One turn moves every row onto another: examples first, then more rows asked
Numim: -9, -9, -8, 12, -26, 7, 11, -6, 9, 20, 4, -4, 16, -12
luv: 5, 3, 11, 25, -3, -26, -4, 17, 10, 23, 5, -16, 11, 13
Pebe: -3, 11, 1, 14, 6, -18, 11, -8, 9, 16, -10, 0, 2, -6
lovo: -22, -1, -1, 3, -14, -7, 13, -4, 1, 19, 6, -13, 1, 16
pak: -11, 7, -21, 20, -7, -4, 11, 14, 6, 28, 7, 10, -1, 12
risup: -6, -18, -15, 20, -15, -2, 11, 3, 14, 16, 0, -8, 21, -13
Kubob: -8, 4, 0, 16, -20, -4, -13, 21, 6, 27, 18, -8, -4, -4
folu: 4, 0, -20, 4, -7, 3, 6, 5, 12, 8, -3, 7, 9, -7
razu: 12, -8, 11, 17, -16, -8, 5, 5, 3, -1, 7, 1, 11, 6
Geru: -9, -13, 1, 16, 4, -10, 5, 23, 16, 40, 15, -13, 11, 6
riso: 1, -11, -15, 6, -12, -10, 15, 10, 19, 13, -5, -6, 27, -2
Rim: -20, 1, 1, 3, 4, -7, -13, 13, 23, 20, -1, 8, 5, 14
vefi: -7, 2, 0, 14, -13, -5, -22, 18, 9, 28, 13, 0, 4, -12
mus: -1, 1, 28, 18, -5, -8, 0, 12, 17, 31, -2, -1, 20, -5
gop: -20, -4, 4, 26, -9, -1, -12, 7, 5, 34, 5, -19, 0, 10
setu: 8, -14, 9, 16, -18, -10, 4, 4, 6, 0, 2, 5, 16, 9
bam: -3, 0, -2, 23, -1, -19, 16, 10, 16, 24, -2, 15, 20, 17
Rez: 8, -9, 9, 24, -5, -12, 7, 8, -5, 4, 12, -8, 5, 7
bef: -3, -9, -3, 21, 13, -16, 1, 20, 20, 36, 10, -6, 9, -1
dulut: 0, 11, -3, 8, -4, -6, 7, -8, 12, 9, -11, 8, 2, -7
zamo: -6, -3, 1, 36, -19, -7, 17, 8, 3, 34, 11, 2, 13, 3
Banu: -2, -11, -21, 8, -7, 8, 14, 13, 11, 14, -2, -5, 14, -5
kog: 5, -15, -2, 8, -16, -8, 9, 3, 15, 5, 1, 3, 28, 4
Tob: -6, 14, 0, 11, 10, -4, -6, 14, 11, 31, -12, -8, 0, 12
faz: 4, 0, 13, 25, -5, -24, -10, 15, 12, 24, -1, -14, 15, 12
zadeg: -7, 3, 21, 6, -11, -7, -7, 14, 16, 36, 0, -1, 23, -6
fepi: -13, -6, 5, 1, 1, 0, -18, 19, 16, 21, 4, 8, 13, 10
Dezav: -23, -3, 3, 27, -6, -6, -7, 4, 7, 31, 8, -19, 0, 13
Vozef: -13, -4, -6, 13, 6, -14, 5, 17, 21, 44, 9, -11, 7, 0
mopal: -17, -2, 0, 4, -28, 1, 9, -7, 5, 14, 6, -6, 3, 9
Puv: -7, 15, 3, 15, 14, -4, 1, 12, 11, 31, -9, -9, 0, 10
tuka: -15, -4, 1, 7, -30, 5, 11, -7, 3, 19, 1, -4, 6, 2
Sud: 3, 10, -10, 7, -8, -6, 4, -2, 10, 9, -11, 11, 0, -6

gop -> faz
bam -> pak
vefi -> zadeg
And these:
lovo -> Rez
Puv -> Dezav
Banu -> risup
dulut -> mopal
Numim -> kog
Sud -> tuka
Geru -> bef
Rim -> Kubob

One turn moves every row onto another: examples first, then more rows asked
los: -1, 24, -11, -15, -3, 0, -3, -12, 2, -4, 13, 23, -19, 3, -8, -10, 12, 9, 14
tis: -13, 17, 12, -8, -8, -8, -1, 10, 3, 7, 5, 8, -13, 9, 1, -12, 15, 1, -13
bup: 11, 15, -6, -14, 1, 15, -26, 17, -8, 11, 1, 10, -23, -9, 6, 1, -1, 7, 3
zapu: 7, 16, 2, -23, -7, 20, -13, 19, -3, 16, -4, 5, -29, 0, 7, -4, 3, 7, 0
nimi: -6, 16, 5, -13, -10, 2, 5, -1, 5, -9, 9, 9, -25, 10, -11, -8, 18, 8, -1
denul: 6, 20, 3, -10, 5, 0, -16, 7, 10, 6, 6, 13, 0, 12, 4, -20, 22, 3, -12
ledum: 18, 2, -13, 11, -12, 12, 5, 6, -11, 6, 9, -13, -9, 25, 12, -15, 9, -3, 9
Zila: 14, -11, 10, -22, -4, 11, 3, -6, -2, 2, 7, 8, -8, 20, 2, -17, 26, 10, 10
lefe: 23, -13, -4, -3, 4, 14, 13, -9, -14, 11, 7, 0, -14, 16, 14, -9, 4, 10, 1
vum: 3, 10, 2, -20, -7, 19, -12, 12, -6, 7, -7, 12, -30, -5, 8, 1, -5, 9, 4
Sorim: 13, 9, -15, 4, -17, 5, 16, 0, -9, 17, 6, -4, -13, 20, 17, -15, 1, 0, 18
Fel: 10, 19, -2, -9, 6, -4, -12, -7, 12, -5, 5, 26, -3, -1, 3, -9, 14, 11, 3
pogom: 5, 20, 2, -9, 4, -3, -16, 9, 9, 2, 7, 18, -1, 11, 3, -16, 20, 6, -13
nuga: -3, 5, -1, -13, -21, 16, -7, 11, -10, 12, -10, 9, -25, 1, 6, 0, -9, 3, -2
zimo: 8, 20, -6, 3, -3, -3, 4, 8, 2, 22, 6, -4, -2, 24, 21, -21, 13, -1, 7
sudug: 8, 4, -13, -13, -15, 27, -17, 3, -12, -4, -3, 10, -27, 2, -3, 0, -2, 5, 6
Pov: 21, 11, -11, 11, 9, 7, -8, -3, 2, -3, 11, -5, 0, 17, 13, -15, 17, 0, 15
Goz: -10, 13, 5, -13, -11, 5, 4, -5, 2, -12, 7, 9, -25, 11, -10, -9, 16, 5, -1
Situ: -3, 4, -6, -22, -8, -10, 0, -1, -17, 21, 14, 25, -6, 15, 7, -16, 10, 10, 12
Votuv: 14, 3, -25, 5, -8, 10, -2, -1, -16, 6, 6, 10, -2, 27, 21, -20, -1, 1, 10
zunu: -6, 2, 6, 4, -9, 3, 16, -1, -1, 2, -5, -2, -11, 24, 21, -14, 4, 0, 4
pori: 8, 11, -7, -21, -2, 24, -22, 11, -8, 1, -2, 15, -28, -1, 5, -2, -1, 10, 4
fari: 1, 25, -7, -16, -4, -1, 0, -10, 7, -4, 10, 23, -19, 3, -7, -8, 13, 12, 11
fud: 16, -3, -14, 5, -11, 11, 11, -9, -7, 2, -1, 5, -7, 21, 23, -14, -3, 2, 18
Vireg: -9, 18, 10, -6, -7, -8, -2, 12, 4, 3, 8, 9, -13, 9, -2, -10, 17, 4, -14
geved: -8, 10, -18, -3, -9, 12, 7, -6, -13, -7, 7, 10, -18, 33, 9, -19, 6, 4, 13
gapog: 11, 17, -1, -6, 9, -4, -15, -9, 11, -4, 7, 21, -2, -3, 3, -9, 14, 6, 6
Tun: 5, -1, 11, -7, -5, -17, 4, 1, -9, 21, 14, 4, -5, -1, 3, -4, 14, 6, 15
gor: 16, 17, -19, -9, -8, 16, -23, 7, -9, 14, 3, 11, -18, -8, 0, -1, -1, 4, 11
govak: 14, -13, -9, 5, 6, 3, 7, -5, -22, 13, 10, 4, -11, 10, 15, -4, -4, 8, -1
dubef: 17, -2, -19, -9, 2, 10, 9, -4, -22, 24, 14, 11, -14, 23, 14, -16, 2, 11, 0
rinif: 4, -17, 8, -5, 1, -4, -8, -5, -14, -7, 10, 13, -1, 6, 3, -5, 13, 8, 7
dotam: 15, 11, 3, -15, -1, 19, -21, 19, -2, 10, -2, 1, -24, -6, 7, -1, 5, 6, -1
Rogi: 17, -1, -12, -1, 2, 1, 13, -1, -21, 29, 15, 0, -15, 11, 13, -7, 0, 8, 4
sisak: 12, 12, -2, -17, -16, 23, -13, 17, -1, 22, -9, 3, -17, 9, 8, -10, 5, 2, -6
mib: 11, 3, -8, -17, -2, 3, -12, 5, -17, 12, 24, 8, -7, 22, -6, -19, 29, 8, 8
bivo: 1, 13, -21, 12, 2, -4, -3, -9, -13, -3, 13, 9, -9, 10, 11, -7, 1, 2, 22
fedek: 23, -8, -14, -3, 5, 16, 4, -2, -22, 13, 17, -2, -15, 23, 8, -13, 10, 8, -3
vas: 12, 0, -17, 17, -7, 0, -1, 6, -17, 7, 9, -3, -2, 17, 19, -11, 0, -4, 7
Dero: 24, 8, -1, -6, -6, 18, -20, 11, 3, 15, -7, 1, -11, -8, 8, 0, 3, 2, 2

tis -> denul
rinif -> Situ
dotam -> bup
And these:
fari -> nimi
gor -> sudug
Votuv -> fud
bivo -> geved
dubef -> lefe

One turn moves every row onto another: examples first, then more rows asked
noro: -22, -8, 7, -2, -17, -2, -19, -16, -9, 13, 3, 5, 3, -20, 9, 2, 14
sidu: -23, -4, 8, -4, -1, -4, -23, -16, -11, 14, 7, 1, 7, -26, 8, -3, 11
retif: -11, -13, 4, -4, -6, 2, -11, -13, -9, 13, 7, -2, -8, -25, 5, -8, 16
Dusi: -23, -3, 9, -3, 0, 0, -20, -16, -12, 18, 6, 3, 6, -23, 9, -2, 13
goki: -5, 2, -5, 8, 12, 6, -6, -10, -7, 14, -1, 5, 11, -45, -28, -4, -6
Zot: -12, -1, 16, 1, -6, 3, -3, 1, 20, 14, 28, 11, 6, -26, -9, 13, 14
biz: -21, -12, 17, -15, -24, -7, -7, -11, 1, 8, -3, 2, 12, -7, -20, 12, 7
Gatu: -9, -8, -5, -8, -9, -1, -20, -14, -12, 23, 15, 4, 0, -27, 6, -6, 9
Meb: -6, 1, -5, 2, 7, 6, -2, -10, -6, 12, -4, 4, 12, -40, -37, 2, -10
bif: -20, 0, 21, 2, -14, -7, -9, -2, 13, 14, 22, 15, 17, -18, -7, 7, 17
gesi: -11, -5, 16, 0, -7, -3, -9, 1, 21, 8, 29, 6, 10, -30, -11, 11, 11
migi: -22, -9, 10, -18, -16, -8, -3, -4, -9, 13, -9, 1, 13, -4, -22, 6, 2
tavif: -19, -12, 10, -1, -15, -4, -20, -13, -8, 13, 1, 4, 5, -21, 8, -2, 14
Zige: -6, 5, -7, 8, 11, 8, -4, -12, -8, 16, 0, 7, 9, -43, -28, -1, -6
Mek: -7, -19, 4, -23, -20, -1, -7, -6, -1, 18, -1, -1, 9, -9, -25, 11, -4
mezo: -2, 8, -5, 7, 0, 9, -5, -5, -8, 17, 8, 12, 12, -42, -36, 8, -7
selol: -3, 3, -3, -2, 2, 4, -5, -13, -14, 12, 4, 4, 11, -41, -42, 1, -6
paza: -10, -18, 9, -16, -21, -4, 3, 2, 3, 8, -2, -3, 3, -11, -26, 9, 2
Mumid: -5, 4, 0, 8, 12, 7, -1, -6, 0, 15, 3, 9, 15, -41, -36, 1, -6
gasa: 0, -2, 2, 5, 8, 10, -14, -11, -11, 13, 4, 3, 12, -46, -32, 2, -6
lotot: -7, -11, -1, -7, -7, -2, -20, -12, -11, 24, 14, 3, 2, -27, 6, -10, 10
fenop: -22, -11, 17, -15, -22, -3, -3, -11, 1, 11, -3, 4, 10, -4, -19, 13, 9
tola: -13, -11, 3, -17, -23, -1, 5, -2, 3, 9, 0, 0, 0, -10, -25, 15, 2
kiru: -7, -2, 16, -8, -5, -1, -8, -3, 17, 22, 32, 12, 17, -21, -17, 9, 9
Lomam: -22, 2, 18, 0, -17, -9, -11, -4, 13, 11, 23, 14, 17, -21, -8, 10, 15
tenin: -8, -16, 3, -23, -20, 2, -5, -7, -2, 21, -2, 1, 7, -7, -24, 13, -3
vesi: 2, 1, 3, 9, 4, 7, -6, 1, -8, 17, 5, 10, 16, -41, -36, 1, -6
Piv: 0, 2, 2, 1, 7, 9, 0, -10, -15, 18, 1, 7, 10, -35, -41, -2, -1
kozil: -7, 7, -4, 7, 9, 6, -1, -9, 0, 13, 5, 9, 14, -42, -36, 4, -7
Bon: -24, -6, 6, -19, -19, -9, -4, -7, -9, 11, -7, 1, 12, -6, -22, 10, 0
rego: -9, -1, 14, -9, -7, -3, -11, -4, 18, 19, 34, 11, 18, -24, -17, 11, 7
vule: -22, 6, 17, 0, -8, -4, -10, 3, 15, 16, 21, 14, 22, -20, -12, 18, 6
kuvig: -5, 1, -4, 3, 9, 9, 1, -9, -7, 15, -6, 6, 10, -37, -37, 2, -8
kunet: -1, 3, 0, 6, 9, 17, -8, -13, -12, 19, 3, 8, 7, -41, -30, 6, -3
soz: -14, -10, -1, -7, -10, -2, -14, -16, -9, 9, 10, -3, -9, -30, 4, -4, 13
vir: -20, 2, 20, 0, -7, -7, -11, 5, 15, 14, 20, 12, 24, -20, -12, 14, 5

kuvig -> Mumid
migi -> vir
lotot -> Mek
And these:
tola -> Zot
bif -> tavif
Piv -> vesi

